[[111 107 139 133 129 120 136 134 136 128 115]
 [123 118 121 134 130 132 125 150 138 138 104]
 [130 111 149 137 121 133 127 130 127 128 106]
 [120 103 145 127 130 129 124 144 136 128 104]]
->
[[120 103 145 127 130 129 124 144 136 128 104]
 [111 107 139 133 129 120 136 134 136 128 115]
 [123 118 121 134 130 132 125 150 138 138 104]
 [130 111 149 137 121 133 127 130 127 128 106]]

[[143 111 143 144 104 140]
 [143 124 124 112 118 133]]
->
[[143 124 124 112 118 133]
 [143 111 143 144 104 140]]

[[151 113 126]
 [148 110 125]
 [124 103 124]
 [140 106 125]
 [128 103 124]
 [144 108 125]
 [154 117 126]
 [117 105 125]
 [120 104 125]
 [136 104 125]
 [114 107 125]
 [132 103 124]]
->
[[132 103 124]
 [151 113 126]
 [148 110 125]
 [124 103 124]
 [140 106 125]
 [128 103 124]
 [144 108 125]
 [154 117 126]
 [117 105 125]
 [120 104 125]
 [136 104 125]
 [114 107 125]]

[[121 128 119 126 103 131 121 121 127 125 121 138 101]
 [144 145 144 145 134 106 143 145 144 146 144 103 136]
 [143 117 144 112 131 155 142 142 117 112 143 154 131]
 [144 144 146 147 129 105 143 144 145 147 144 101 130]]
->
[[144 144 146 147 129 105 143 144 145 147 144 101 130]
 [121 128 119 126 103 131 121 121 127 125 121 138 101]
 [144 145 144 145 134 106 143 145 144 146 144 103 136]
 [143 117 144 112 131 155 142 142 117 112 143 154 131]]

[[122 137 124 111 111]
 [155 100 127 126 126]
 [101 147 127 108 108]
 [119 122 135 145 144]]
->
[[119 122 135 145 144]
 [122 137 124 111 111]
 [155 100 127 126 126]
 [101 147 127 108 108]]

[[128 149 124 137 144 109 130 129 123 105 126]
 [130 156 127 127 126 117 147 126 136  98 123]
 [128 135 130 133 124 113 147 132 126 114 123]
 [126 113 129 127 133 149 151 125 124 135 132]
 [128 120 131 132 131 111 135 134 129 107 117]
 [127 114 124 135 131 132 120 127 127 140 123]
 [125 127 135 121 118 134 121 119 128 114 124]]
->
[[125 127 135 121 118 134 121 119 128 114 124]
 [128 149 124 137 144 109 130 129 123 105 126]
 [130 156 127 127 126 117 147 126 136  98 123]
 [128 135 130 133 124 113 147 132 126 114 123]
 [126 113 129 127 133 149 151 125 124 135 132]
 [128 120 131 132 131 111 135 134 129 107 117]
 [127 114 124 135 131 132 120 127 127 140 123]]
---
[[132 132 125 127 126]
 [125 128 136 127 133]
 [124 126 133 126 129]
 [133 129 121 132 126]
 [128 129 130 149 129]]
->
[[124 126 133 126 129]
 [125 128 136 127 133]
 [128 129 130 149 129]
 [132 132 125 127 126]
 [133 129 121 132 126]]

[[149 120 137 121 113 132 125 125 108 113 120 107 114 133 152 121]
 [147 120 138 122 113 130 125 126 108 112 120 108 112 133 154 121]
 [144 119 139 124 114 128 125 128 107 110 121 108 111 132 155 121]
 [146 120 139 123 113 129 124 127 107 111 121 108 111 132 155 121]]
->
[[144 119 139 124 114 128 125 128 107 110 121 108 111 132 155 121]
 [146 120 139 123 113 129 124 127 107 111 121 108 111 132 155 121]
 [147 120 138 122 113 130 125 126 108 112 120 108 112 133 154 121]
 [149 120 137 121 113 132 125 125 108 113 120 107 114 133 152 121]]

[[126 122 132 151 107 102 116 133 124]
 [125 119 135 135 120 118 120 122 122]
 [133 130 133 121 130 139 134 123 127]]
->
[[125 119 135 135 120 118 120 122 122]
 [126 122 132 151 107 102 116 133 124]
 [133 130 133 121 130 139 134 123 127]]

[[122 139 125 119 128]
 [121 106 121 141 144]
 [142 140 138 124 109]
 [107 132 113 120 139]
 [151 133 144 129 107]
 [123 104 119 143 138]]
->
[[107 132 113 120 139]
 [121 106 121 141 144]
 [122 139 125 119 128]
 [123 104 119 143 138]
 [142 140 138 124 109]
 [151 133 144 129 107]]

[[118 129 115 116 143 119 119 112 144]
 [119 144 110 134 117 109 111 127 136]
 [136 128 139 146 101 135 135 149 105]
 [141 109 138 110 117 122 125 130 109]
 [109 149 111 148 130 128 125 125 144]
 [120 144 111 134 117 109 111 128 136]]
->
[[109 149 111 148 130 128 125 125 144]
 [118 129 115 116 143 119 119 112 144]
 [119 144 110 134 117 109 111 127 136]
 [120 144 111 134 117 109 111 128 136]
 [136 128 139 146 101 135 135 149 105]
 [141 109 138 110 117 122 125 130 109]]

[[138 111 131]
 [135 135 148]
 [119 115 131]
 [132 102 141]
 [141 120 143]
 [131 114 123]
 [122 113 144]
 [130 107 132]]
->
[[119 115 131]
 [122 113 144]
 [130 107 132]
 [131 114 123]
 [132 102 141]
 [135 135 148]
 [138 111 131]
 [141 120 143]]

[[144 140 144 105 121 140 121 145 126 103 121 122]
 [136 133 135 118 113 131 114 134 113 113 115 115]
 [133 133 133 124 142 133 143 132 117 126 144 142]]
->
[[133 133 133 124 142 133 143 132 117 126 144 142]
 [136 133 135 118 113 131 114 134 113 113 115 115]
 [144 140 144 105 121 140 121 145 126 103 121 122]]

[[128 128 127 121 115 115 127 118 130 128 114]
 [127 125 129 140 116 134 124 126 143 132 126]
 [126 121 125 139 132 139 128 126 137 128 123]
 [124 127 125 139 152 138 125 126 136 128 126]]
->
[[124 127 125 139 152 138 125 126 136 128 126]
 [126 121 125 139 132 139 128 126 137 128 123]
 [127 125 129 140 116 134 124 126 143 132 126]
 [128 128 127 121 115 115 127 118 130 128 114]]
---
[[127 136 130 134 155 133 119 132 121 139 129 149 138 113 125 133]
 [129 113 121 118 120 121 143 117 132 117 134 101 118 143 121 120]
 [128 117 118 122 111 122 114 120 135 127 126 116 120 147 125 124]
 [127 137 128 135 157 136 108 130 124 127 129 152 136 115 128 135]
 [125 119 115 123 112 121 137 124 124 120 130 107 118 144 128 123]]
->
[[125 119 115 123 112 121 137 124 124 120 130 107 118 144 128 123]
 [128 117 118 122 111 122 114 120 135 127 126 116 120 147 125 124]
 [129 113 121 118 120 121 143 117 132 117 134 101 118 143 121 120]
 [127 137 128 135 157 136 108 130 124 127 129 152 136 115 128 135]
 [127 136 130 134 155 133 119 132 121 139 129 149 138 113 125 133]]

[[149 110 111]
 [147 100 121]
 [142 105 123]
 [153 102 112]
 [144 114 113]
 [141 110 120]
 [144 114 114]
 [151 108 110]]
->
[[151 108 110]
 [149 110 111]
 [153 102 112]
 [144 114 113]
 [144 114 114]
 [141 110 120]
 [147 100 121]
 [142 105 123]]

[[132 121 123 119 132 117 131 119 129 121 117 124 140 119]
 [126 124 115 125 128 118 122 125 118 126 121 125 132 116]
 [128 124 143 127 126 143 130 127 135 123 140 130 103 145]
 [132 131 137 129 131 133 134 129 136 129 130 129 131 135]
 [117 118 133 118 114 145 118 118 123 117 147 147 123 141]]
->
[[126 124 115 125 128 118 122 125 118 126 121 125 132 116]
 [132 121 123 119 132 117 131 119 129 121 117 124 140 119]
 [117 118 133 118 114 145 118 118 123 117 147 147 123 141]
 [132 131 137 129 131 133 134 129 136 129 130 129 131 135]
 [128 124 143 127 126 143 130 127 135 123 140 130 103 145]]

[[119 124 140 126 137 106 134 113 128]
 [122 118 127 133 128 127 132 124 134]
 [122 118 135 119 147 115 134 116 121]]
->
[[122 118 127 133 128 127 132 124 134]
 [122 118 135 119 147 115 134 116 121]
 [119 124 140 126 137 106 134 113 128]]

[[127 126 127 126 126 126 126]
 [113 132 113 131 131 138 134]
 [125 124 125 124 125 126 124]
 [122 117 120 115 144 146 118]
 [126 124 126 124 126 127 124]
 [120 112 116 110 150 152 113]]
->
[[113 132 113 131 131 138 134]
 [120 112 116 110 150 152 113]
 [122 117 120 115 144 146 118]
 [125 124 125 124 125 126 124]
 [126 124 126 124 126 127 124]
 [127 126 127 126 126 126 126]]

[[116 137 136 128 139 127 150 139]
 [126 131 117 134 130 120 133 114]]
->
[[126 131 117 134 130 120 133 114]
 [116 137 136 128 139 127 150 139]]

[[125 113 106 143 109 140]
 [123 113 107 138 107 133]
 [144 122 123 137 117 130]
 [132 126 136 154 120 136]
 [142 122 132 152 114 132]
 [121 111 118 143 118 136]]
->
[[125 113 106 143 109 140]
 [123 113 107 138 107 133]
 [121 111 118 143 118 136]
 [144 122 123 137 117 130]
 [142 122 132 152 114 132]
 [132 126 136 154 120 136]]

[[123 123 127]
 [130 130 133]
 [122 122 101]
 [116 115 130]
 [122 121 117]
 [130 131 121]
 [139 139 151]
 [151 149 113]
 [118 117 136]
 [131 131 135]]
->
[[122 122 101]
 [151 149 113]
 [122 121 117]
 [130 131 121]
 [123 123 127]
 [116 115 130]
 [130 130 133]
 [131 131 135]
 [118 117 136]
 [139 139 151]]

[[121 136 134 134 135 128 135 119 123 119 119 126 128 132 128]
 [137 136 119 123 127 107 150 121 145 117 126 106 153 154 107]
 [130 129 124 125 126 120 134 125 133 123 127 119 136 136 120]
 [128 128 127 127 127 127 128 127 128 127 128 127 128 128 127]]
->
[[137 136 119 123 127 107 150 121 145 117 126 106 153 154 107]
 [130 129 124 125 126 120 134 125 133 123 127 119 136 136 120]
 [128 128 127 127 127 127 128 127 128 127 128 127 128 128 127]
 [121 136 134 134 135 128 135 119 123 119 119 126 128 132 128]]
